which system made each run
seq 1, Q_686 (10 x 18)
[[  1  -8  -7 -11   0   3 -23  -5  41 -26 -12   6 -16 -14  31  -9  11   0]
 [  8 -19 -25 -22   9 -19  13 -28 -20 -28   0  -6   2   2 -11  29  -8 -15]
 [ 24   4  29  -2 -24 -24  11  11 -31  10  26 -10   3  -2  -7  10 -24  -6]
 [-15   1  20 -15  -5  -8   5  26   8  24  -8  -3   9 -25  32 -31  13  24]
 [-19  12 -23 -23  18  12  15 -32   7  15 -41   8   6   2  -5   7  18  14]
 [ 20   0   8  18 -15  -3 -18 -30 -13  15 -12  27 -20  20 -40  23  -9 -14]
 [ 17 -32  26  21  -3  -2 -44  35   0  -4   1 -10 -18 -25  -5 -23  -8  -1]
 [ -2  -2 -35 -13   5  18   8   2  13 -20 -11 -54  10 -33  13 -12  12   7]
 [ 22  14 -42   1 -28 -16  40 -46  -5  14  10  -6  18  27  -2  13   3 -17]
 [ 18 -20  31  30   7 -37   4  25 -13  43   3  25  14  29   3 -12 -27 -10]]
seq 2, Q_474 (10 x 18)
[[-21 -29  12  -5  32 -39  26  44 -22 -10  40  22  25  11  33 -12 -18   3]
 [-30  14  31 -27  42   0  43  13 -20  -6 -12  48  10   0   4  24 -29  25]
 [-46  44  24 -27  -8  28 -12 -17  -2  -4  -3  54 -28   6 -19  25  25  16]
 [ -8   7 -35 -15 -12  21 -62  14  -4 -33  -8  29 -43 -10 -31   9  23 -19]
 [ 50  -4 -27 -18  -9  -3 -39  10   4 -65 -10 -41 -20 -32 -14  24 -23  -1]
 [ 22 -21  18 -29 -18 -44  -9 -23  -2 -37  20 -69  20 -15  17  16   4  35]
 [-24 -39  13 -50  10 -74  15  -2 -36  31  16 -20  33   6  18  -2  19   0]
 [ -2  -8  26 -50  12 -39  37  29 -37  61 -30  49  -3 -19  11  -5 -24 -16]
 [ -5  16  33 -17 -20  31  13 -21  -2  46 -65  62 -38 -47 -13  -8   2  29]
 [ -7  11 -34   9 -33  44 -42 -53  11  26 -55   5 -34 -10 -50  -7  51   3]]
seq 3, Q_323 (10 x 18)
[[ -4   3 -24  -6 -23  -6  -5 -15   1   0   6  29 -12   8   0  -3  19 -11]
 [ 25 -19  19  16   1 -11 -18   8 -11  -7 -11  12  -7  -5 -17   3 -22  11]
 [ -3   1  24  -7  17   6  -1   3  10 -11  -3 -45   5 -13   8   5  -7   8]
 [-26  11 -27 -30 -14  -5  12  -6  -4  14   7  -1   3  -4  12  -9  33 -12]
 [ 22   2  -3  11 -20 -19   0  11 -21  19   0  42  -4  12 -16  -1 -14  -2]
 [ 16   3  46  28  17  13  -8  10  22  -7 -10 -14   0  -3   3   3 -28  18]
 [-40   7 -14 -21  18  27   5 -18  21  -2 -10 -24   1 -13  13  -6  29  -4]
 [ 11  -5 -47  -9 -26 -12   1 -14 -27  13  -3  29 -10   2 -23   1  15 -26]
 [ 53 -14  26  37 -11 -21 -17  24  -4  -5   2  -5   1   2  -8  -2 -40  13]
 [-21   0  25 -11  37   8   9   7  32  -9  -9 -49  21 -10  35  -7   2  26]]
seq 4, Q_879 (10 x 18)
[[ -9   4  -4  13  13  20  -4 -41  31  10 -26  -4  -2  17  -5   6  15  -3]
 [  2 -25 -16  25   1   2 -16 -10  -1   1  13   2 -12  12 -15  -3   3 -43]
 [ 31  -2  -6  17  -3   1  17  18 -11 -30  28 -21   2  -7  -2   9 -35 -14]
 [ -8  18  -1   5  14   5  16  -1  17 -23   9 -36  32  15  19   4   3  33]
 [-45  -2  -7  -2  27  -7   1  -3   7  10  10  22  15  38  10  -4  25  -6]
 [-10  -6  19   5   7   5   8  12 -20 -10  23  48 -22   2  -8  11 -24 -31]
 [  4  15  23   6  -5  37  -1   0   2 -40   6  -6 -19 -32 -10  10 -16  25]
 [-25  20 -23 -17  -1  16 -37  -4  16 -20  -6 -28   2   2  -4   0  42  20]
 [ -1   6 -14 -27  -8 -38 -33  23  -2  -3  17  14  -8  28   7  10   7 -35]
 [ 26 -16  44 -18   0 -30   7  21  -2 -24  14  12 -10 -18  27  12 -43   5]]
seq 5, Q_125 (10 x 18)
[[-34  -5 -13 -22  23  10   0  20 -12 -28  -4  10   7 -17   2  -4  12  29]
 [ -3  36 -16 -30  -2  -1   2 -22   2  -2  -5 -27   2  20 -10  32   6 -19]
 [ 23  -4  12  -2 -22 -38 -20   4  14  -4  21  18  -8  21  20   5  -9 -17]
 [-15 -23  28 -18  32 -12   4  27  -9 -13 -11  20   2 -23  15  -3 -17  27]
 [-24  31   9 -36  -1  17  17 -18  -8  21 -17 -14  -5 -15  -9  13  14   3]
 [ 12   8 -18  -4 -33 -22 -15 -15  -7  28   1  30 -15  21 -12   2  16 -30]
 [ 28 -21   2   8  20 -22 -19  39  -3  -3 -30  28   0  -2   3  -8 -29  11]
 [  2  13  12 -20   6  18   6  -4  14   6 -42 -32   0 -41   8  -6   3  34]
 [ -2 -11 -19 -10 -37  -9   1 -52  -8  30   0 -15  -6  -4 -14  -5  38 -18]
 [ 33 -40  -3  31   5 -39  -4  22 -34  22   4  17   8  21 -18  -5 -30 -22]]
seq 6, Q_125 (10 x 18)
[[  1   2   5  -6 -16  -3  -5  12   6   3  -8 -11   6 -23  14 -21  13  33]
 [-11 -15 -23 -17   2 -10  16 -28 -11  16 -10 -12  11   0  -2  -2  19  -4]
 [ 27  -8   8  15  -1 -19  12  -5 -10  21   0   3   3  17  -8  10 -25 -26]
 [  5  -6  28  23   0   9   5  22   6   9  -6  19  -1 -15  11 -21 -13  23]
 [-26   4 -16   1   7  34  10 -19   0   8 -20  -4  -1 -17 -13 -11  24  13]
 [ 19   6 -32  17 -15   3  -9 -19  -4   4   3 -13  -7  18 -27  12   4 -34]
 [ 34 -16   3  29  -3 -18 -19  31   6 -21  14  -3   6   3  11  -9 -26  11]
 [-21  -6  10  -5  20  14  20   4   8 -17  -1 -31  21 -21  21 -11   6  41]
 [-26   8  -9  -8  -9   9  27 -47  -5   9  22 -21   2  13  -6  15  20 -29]
 [ 15  -8  10  30  -6 -19  -1  13 -16  -1  36  35  -5  34  -8   9 -27 -35]]
seq 7, Q_576 (10 x 18)
[[ 18 -21  22  -8   2 -21  -8 -35  -4  -9 -17  -7  -2  -2  -9  21  -9  22]
 [  0  -1  43  -5  -1  -4 -30   8  -2  26  -9 -20 -14  -6  -9   0   0  -8]
 [-19 -11  -5 -22  -4   2  13  17 -19  32 -12  16  -8 -29   4 -23  15  -8]
 [ 17 -11 -25   2 -11  -2  23 -27 -15  16 -33  29  -1 -11 -18  -2  -2  15]
 [ 31  -5   9  35 -11   2 -32 -23  27  18 -25  -4 -13  15 -13  -2  -2  -5]
 [ -6 -27  -9  12   6  -1 -13  13  15  20   2 -27  -3  -9  16 -28  10 -38]
 [  2 -28 -32   4  -4  -6  49  -8 -35  13  13  -8  19 -14  -4 -10  -4 -10]
 [ 24   3  11  43 -14 -13  18 -17 -13  22   4   5  24  32 -16   2 -13  26]
 [ -9  13  19  32  28   9 -16  24  34  24  -5  -6  12  34  16 -15  -4 -12]
 [-30  -2 -32   0  32  31  34  15  -1  -8  13   9   1  -7  11  -5  -6 -43]]
seq 8, Q_756 (10 x 18)
[[  8  -7 -10  -6  -3 -35 -28  22  -3  14 -13 -24  21  14   3 -13  16  19]
 [-10  -8 -24 -22  13  -9  34  26 -12  19  -2  -6  11 -20  22 -15  -6 -24]
 [ 22  -7   2   6 -35   1  37 -36   2  11   2  14  -9 -23  12  -5  -8  -2]
 [ 21 -17  13  28  -6 -10 -16 -17  -9  25 -35   7   8   7 -25  -7   2  37]
 [ -5  -2 -20  17  26  23 -12  40  -7  23 -26 -16   6  -9 -19 -21  -1 -13]
 [ 11  -3 -43  17 -12  26  16  -4  18 -27  13  -6 -10 -21  14 -13  -3 -27]
 [ 36 -26  -1  30  -1 -22   6 -34  12 -33   6   0  15  19  11  12 -21  22]
 [ -9 -17  43  28  39 -10  -9  26   3  22   1 -19  23  24   7 -10 -12  12]
 [-50   2   0  14   3  33  21  22   3  12  31  17  -1  -9  19 -32  20 -15]
 [  1  14 -20  16 -18  17  32 -36  -4 -29  16  55  -8   9  -9  17  -5  12]]
seq 9, Q_474 (10 x 18)
[[ 39  -5 -19  -4 -35 -24 -10  28   9  -2   2 -29   5 -25  27 -25  -1   3]
 [ 14 -36   0  -4  15 -30  33 -26  10   9 -21 -17  29  -8  28 -11  -6  27]
 [-17  -6  28  -6  12 -18  27 -36  -8  53  -6   1  13  27  -2   9   2 -16]
 [-12   6  18  17 -11  15  -1  23 -10  53  -2  37 -20  -6 -11 -23   0 -32]
 [ 14  10 -22  33  -8  49  10  13   9   5 -32  21 -14 -36 -15 -24  -6  12]
 [ 18  26 -37  32 -15  28  -3 -43  35 -16 -15 -29   8  18 -11   7  16  16]
 [ 13  -7 -17  32  -4 -19 -28  -5  28  -6  35 -36  13  46  13  -4  11 -36]
 [ 13 -34  20  25  31 -12  22  43   2 -13  34 -20  13  -4  28 -13 -41 -26]
 [-22   4  33   9  19  10  69  -1 -19  -3  25   8  31  -2  13   3 -22  39]
 [-52  38  -1   1   3   7  13  -7 -15  21  12  52  16  49 -12   8  31  22]]
seq 10, Q_686 (10 x 18)
[[  1 -36  -1  31  13 -13  24  33 -18  14  23  -8  21  -6  13 -32 -14  -6]
 [-27  23   0  12  26  28  35   8   8  11   4 -34  31   9  10  -8   5  17]
 [-30  31 -11  20  -5  19  10 -28  18  18  13  29   3  43  -2   3  25 -12]
 [ -8 -12   0  34  20   5 -25  28  -8 -12   9  52 -12  26 -18  -1 -13 -16]
 [ -3   5  17  20  24  35 -21  34  15 -59  19 -19 -11 -14   2   5 -22   9]
 [-14  20 -24 -18 -20   5   6 -21  20 -56  45 -22   6   7  26  13  20   0]
 [  7  10 -27 -27 -12 -48  24  13 -25 -14  36  35  16  35  15  19 -12 -15]
 [  3  14  57 -21  22 -24  17  47  -5   0   2  25   3  -2  27  11 -45  13]
 [-51  16  49 -44  15  21   3 -21  23 -15  -9   8 -15 -25  27   8  20  34]
 [-25   8 -21 -41 -23  -6 -20 -40 -34 -12  -9  42 -20   6 -39  31  39  11]]
seq 11, Q_879 (10 x 18)
[[  4   4 -13   1  18  -1  -2  27 -13   3 -22 -19  21  -2 -12  -5  -3  24]
 [-15  25  -4 -16   2   1  14   2  13  28  -4  -1   3  12  18  -2   8 -22]
 [  7 -18   2   7 -19 -11  15 -24   1  -2   9  41 -11  -2  11  -2  -3  -7]
 [ 17 -14   9  14  15  10  -8  -6 -15 -13 -19  -5  -1 -10 -30  12 -19  18]
 [ -9  20  -2   4   6  20 -12  11  11  13  -4 -42   4   1  -5  -8  11 -12]
 [ -1   1 -33  -4 -23 -14  12   2   9   0  26   8   4   7  24 -15  14 -21]
 [ 25  -9   0   1   5 -24  14  -6 -12 -23  -1  21   9  14  -4  22 -28  15]
 [-13  -3  40  12  34  17 -10  -1   8   6 -17 -23   5   2  -9   7  -8  16]
 [-39  -5 -15  -4  -3  21   4   5   0  15  16  -3  -6 -12   8 -25  30 -25]
 [ 16  11 -30  -5 -32 -11  17  -2 -26 -20  24  33  -7   0 -13  14  -8  -9]]
seq 12, Q_140 (10 x 18)
[[  8  -3 -17  14   7  11 -10  -2 -32  18 -22  25 -14   8 -48  12 -10 -23]
 [ 40  19  12  30 -11  22 -26  20  23 -24  -5 -25 -15 -10  -5   5 -28  -4]
 [  1  -5 -46  -6  -2   1  -1  -3  30 -31   0 -26  13 -10  33 -17  21   8]
 [ -7 -16 -26 -22  17 -44  13  -3 -26  -9  22  -3  24  33   1  18  -2 -17]
 [ -3  -7  62  20  14 -20  -1  20  -7   5  29  17   9  24  10   5 -24  12]
 [-38  -2  24  13  15  39  25   2   4  13 -11  10   4 -28   9 -27  12  35]
 [-16  25 -35 -16 -11  36  29 -35 -25   3 -11  12 -10  -8 -38  21  14 -12]
 [ 31  17   1  12 -22   0 -49  -5   9 -23   1  24 -38  21 -27  31 -14 -29]
 [ 15 -19   5   3  24   1 -55  38  38 -36 -20 -29  -8 -22  23 -14  -9  12]
 [-21  -6 -27 -48   9 -20  30   0 -12 -21  15 -62  32 -21  23   0  18  13]]
seq 13, Q_576 (10 x 18)
[[ -6   5  -4  15 -17   8 -42  35  34  22   5  10 -22  -2  22 -42  24 -25]
 [ -3 -33 -62 -19  17  -5  39  -9  -4 -14 -14  -7  16 -26  22 -15   3 -10]
 [ 42   2   6  22 -25 -16  24 -53 -21  -6  11 -20  12  21 -27  35 -23   6]
 [ -7  -3  55  33  -2 -18 -40  22  17  26  24 -14   9  35  13 -19   9   7]
 [-41  -5 -17 -24  51   9  31  47  -5  16  -9  -1  16 -18  27 -20  -4 -20]
 [  0  20 -27   3  -9  31  62 -34 -29 -13   2  41  -2  -5 -25  26 -19  -1]
 [ 19  10  18  58 -17   9 -57 -15  27 -20   5  19  -8  40 -23   3   9  33]
 [ -5   4 -21  -8  30   5 -46  58  38 -17  -3 -52   4  -3  29 -20   8 -28]
 [ -7   7 -42 -48 -20  -6  70  -7 -29 -24  38 -17   7 -35  22  11  -7 -32]
 [ 13  -4  33  12 -29 -35  15 -50 -30 -15  27  26  22  34 -16  29  -1  65]]
seq 14, Q_140 (10 x 18)
[[  7  -4 -19  23 -42   9  27 -48 -19  32   2  15  -3  -2 -23  -7  16  -3]
 [ 30  12 -19  41 -14   7 -35  14   4  29 -22  20 -13  25 -32  -6  -5 -19]
 [ 36   7 -21  21  20  18  -3  37  37 -12 -20 -29   0 -16  21 -14 -31 -19]
 [ 10 -22 -47  -1   0 -12  43 -31  12 -31  21 -36  26  -3  29   0   0  -9]
 [ -7 -27  -7  26   6 -43   1 -16 -25   3  43  16  31  63 -10   6   6  -5]
 [-21   3  51  45  37  16  -2  53  -5  15  14  16  12  20  -1 -14 -24  13]
 [-31  22  -7   7  17  66  62  -2   6 -18  -3   3   1 -41   9 -10  -6  21]
 [ -8  14 -49  -3 -16  22  12 -69 -13 -36   6  29 -15  22 -39  41  18 -12]
 [ 14   0  16  26  20  -4 -89  22  13 -39   2  13 -27  46 -31  28 -10 -19]
 [-15  -7  19 -16  41  21 -27  70  26 -55   7 -56   0 -46  35 -16 -12  21]]
seq 15, Q_323 (10 x 18)
[[-14 -29  26   8 -31  -2  28 -23 -20  11  26  39  -7 -26   9 -22  14  22]
 [ -8  17   9  18  14  22   1  18 -40  16 -20  -6  18  -2 -46   4  -5  39]
 [ -2  52 -10  -3   5  25 -25  24  31  -5   1 -30  -6  19   2  11   3 -37]
 [  6 -13 -26 -14 -18  -8 -10  -7  34 -17  -5  45 -27 -17  36 -15   9 -16]
 [ 29 -37   9   0   0 -23   5 -37 -22  -3 -34  10   2 -15 -23  14 -18  37]
 [ -5  -4  33   6   8  -6 -15  -2 -13  21  12 -72  18  12 -18   7   4  -2]
 [-31  10 -18 -16  -5   0  15  47   1  20  27   2   4 -13  33 -34  20 -31]
 [ 24  21 -25  -1 -18  -6  45   2  -4   9 -21  63   1  -4   8  -2 -22  15]
 [ 15  10  30  43   9  14 -19 -41  25   1 -21  -8   4  37 -23  21  -8  32]
 [-39 -26   0   9  38  27 -38   2  15  -7   5 -32 -13  -1  -5 -10  23 -36]]
seq 16, Q_756 (10 x 18)
[[ 38 -11  21 -13  -3 -35 -29   5   4  28 -27  -6 -18   1  -2   8 -22 -31]
 [ -8 -37   9 -17  -7  -5 -11  28 -21   3  -2 -24 -10 -56   6 -30  12  11]
 [ -3  -2 -42  -4 -19   6  46 -34 -26   4   4 -34  26 -17 -10  -5  18  15]
 [ 51   9 -21  30 -28 -30  11 -15   2  44 -15   0  19  36  -9  -2 -11  -9]
 [ 23 -26   6  14   8 -13 -18  58   7  26 -35  21  -6 -27  16 -41 -21   4]
 [-18 -31 -15   8  19  44  39 -11   7 -13 -19 -16  -5 -57  10 -25   1  12]
 [ 22 -18 -22  58 -10  16  17 -72   7   3   7 -20  13  32 -28  12   2  -7]
 [ 34 -17   8  62   7 -24 -43  51  -2   9  13  12  15  42 -11 -14 -24  -3]
 [-28   0   2   8  38  31  18  74  21 -29  13   1   7 -35  46 -37 -15  16]
 [-32   5  -7  15   9  40  62 -80  38 -28  17   8   8  12  28  14  10   2]]

runs to name
seq 17 (2 x 18)
[[ 31  11 -20  31 -33  -8  52 -33  -2 -11  36   0  29  24  10   4 -13  12]
 [  0  -9  -5  53  45  11  -2  -4  12  -7 -23   5  31  42 -13   2 -11  37]]
 | Q_879
seq 18 (2 x 18)
[[  0 -16   4 -32   7 -12 -15 -17   3  18 -34 -21 -12 -20  -4   3   9 -11]
 [ 15  -5  13 -15 -36 -23 -11  -1 -16  21  13 -25  -9 -17  -5  -6   5 -20]]
 | Q_140
seq 19 (2 x 18)
[[ -5 -25 -16 -15   8   6 -17  -5 -22   5   0  -5 -30 -13 -27  11   2 -64]
 [ 56   1   5  10 -37  -4   5  20 -30  -8   3 -15 -13 -40 -21   1 -37   5]]
 | Q_474
seq 20 (2 x 18)
[[ -1 -40  -6  17  -3 -13  17 -30   0  30 -11  -8  16  -4   9 -26  18  12]
 [ -6  -7  -9  18  20   2   2   3 -23  41 -19 -24  21  18 -29  -5   5  -7]]
 | Q_686
seq 21 (2 x 18)
[[ -6  13  22 -10 -13   3 -16 -36  15  -3  -7   3 -14   7  -5  15  14   8]
 [-12 -18  16  -2  -4   2 -35   3 -12  10  -3   5 -22 -12 -20  -6  16  -7]]
 | Q_323
seq 22 (2 x 18)
[[ 16   5  23   7   2 -45  19  32 -15   1  43   8  31  35  23   6 -27   1]
 [-41  13  33  -8  33  13  32  10  24   3  -4  28  14   2  42  -8  -2  30]]
 | Q_125
seq 23 (2 x 18)
[[ -6  20   1  -1 -18   7  44  -7  -4  27  12   5   9   0  14  -9  -1  -7]
 [ 14   4   3  11 -22  -3  -1 -17   7  24 -21  42 -10   4  -4  -9   5  13]]
 | Q_756
seq 24 (2 x 18)
[[  1 -19   3 -15  27 -15  16   1 -12  -7 -17  17   7  -6   3  11 -18  12]
 [ -4   3  31   6   2   4   4 -30  -2   3   4 -22   4   7  -8  17   1  13]]
 | Q_140
seq 25 (2 x 18)
[[  2 -16   4  17   2  13   1 -14  11  -6 -18  39 -11 -13   2  -9  -3  21]
 [  6  -6  -1   6  15  13  -8 -25  -7  -6 -26 -27  -1  -3 -31  15  -3   7]]
 | Q_323
seq 26 (2 x 18)
[[ 38 -23  -5  25 -31 -15  14  -1  -7  29   6  -6  -5 -14   0 -18 -14 -30]
 [ 37  -9 -23  20  -5  -3  40  -6  -6  -1 -16 -25  26 -15   4  -6 -23  26]]
 | Q_879
seq 27 (2 x 18)
[[ 12 -43 -11   6  40 -27  -9  38  -6   1 -19   4  12  -3  11 -16 -23  -8]
 [  1  16  40 -17  16  14  44 -16   5   3 -13 -20   5 -17  11  22 -29   7]]
 | Q_474
seq 28 (2 x 18)
[[  1  30   2 -18   0  -3  10   8   5 -21  27 -17   6  14  14  23 -14 -19]
 [ -6   9  25 -22 -14 -24  -6 -10  18  -3  15  10  -3  14  30   5   9   7]]
 | Q_756
seq 29 (2 x 18)
[[ 57   7  21   5 -19 -28  -8  34   2  28 -32  -6   2 -17   4 -11 -33  16]
 [ -9  13  34  -9  17   2  12 -16  47  38 -34 -31  15   1  37 -12   9  15]]
 | Q_323
seq 30 (2 x 18)
[[-21  10   7 -32 -11  14  11 -38   9 -22  16  -1 -22 -15  10  21   9 -17]
 [ 11   2  15 -10 -20 -31 -21 -33 -22  -5   9   1  -4  27 -25  30   6   8]]
 | Q_756
seq 31 (2 x 18)
[[ -4  32  10 -12   0  21 -18 -10   8 -30  -3 -58   8  -8 -14  19  13  41]
 [-21   4 -38 -37 -22 -32  -4  -5   0 -13  39 -19  13  14  21  -2  39 -20]]
 | Q_474
seq 32 (2 x 18)
[[ -6  -2 -28 -20  -9   6   2  -3  14  -2 -32  -9   7 -32  17 -23  28  42]
 [  0  19 -23 -40  -5 -30   8 -24 -16  17  -9 -13   8  24 -13  30   8 -27]]
 | Q_140
seq 33 (2 x 18)
[[ 33  11  -9  16  -8  24   0  -1  61 -13 -19 -11 -15 -27  37 -17 -15 -12]
 [  3 -31 -42  -5   4  -8   4 -51  16   9 -45  -5  11  -9   7 -12  30  29]]
 | Q_323
seq 34 (2 x 18)
[[-14 -29 -10 -15  14  -1  28  12  -3 -19   8  20  -4 -31  29 -15  -7  -5]
 [  8  -5  21  17  -6   7  36 -50  -7  -5   7  -7   7   0  -7  18 -13  16]]
 | Q_756
seq 35 (2 x 18)
[[-10 -48 -16  -8  28 -10  16  -6   0  -6 -10   9   0 -19  18 -10  -4 -14]
 [ 16   4  22  -1   0  -4  28 -28 -25  10  -4   1   0   4 -26  32 -28  -5]]
 | Q_474
seq 36 (2 x 18)
[[ 10  10  29  51  14  26 -41  -3  12 -26  -2  24 -16  35 -33  22 -18  11]
 [-15  13 -12  10  12  36 -45  58  28 -26  11 -34 -15 -22  11 -24  10 -20]]
 | Q_576
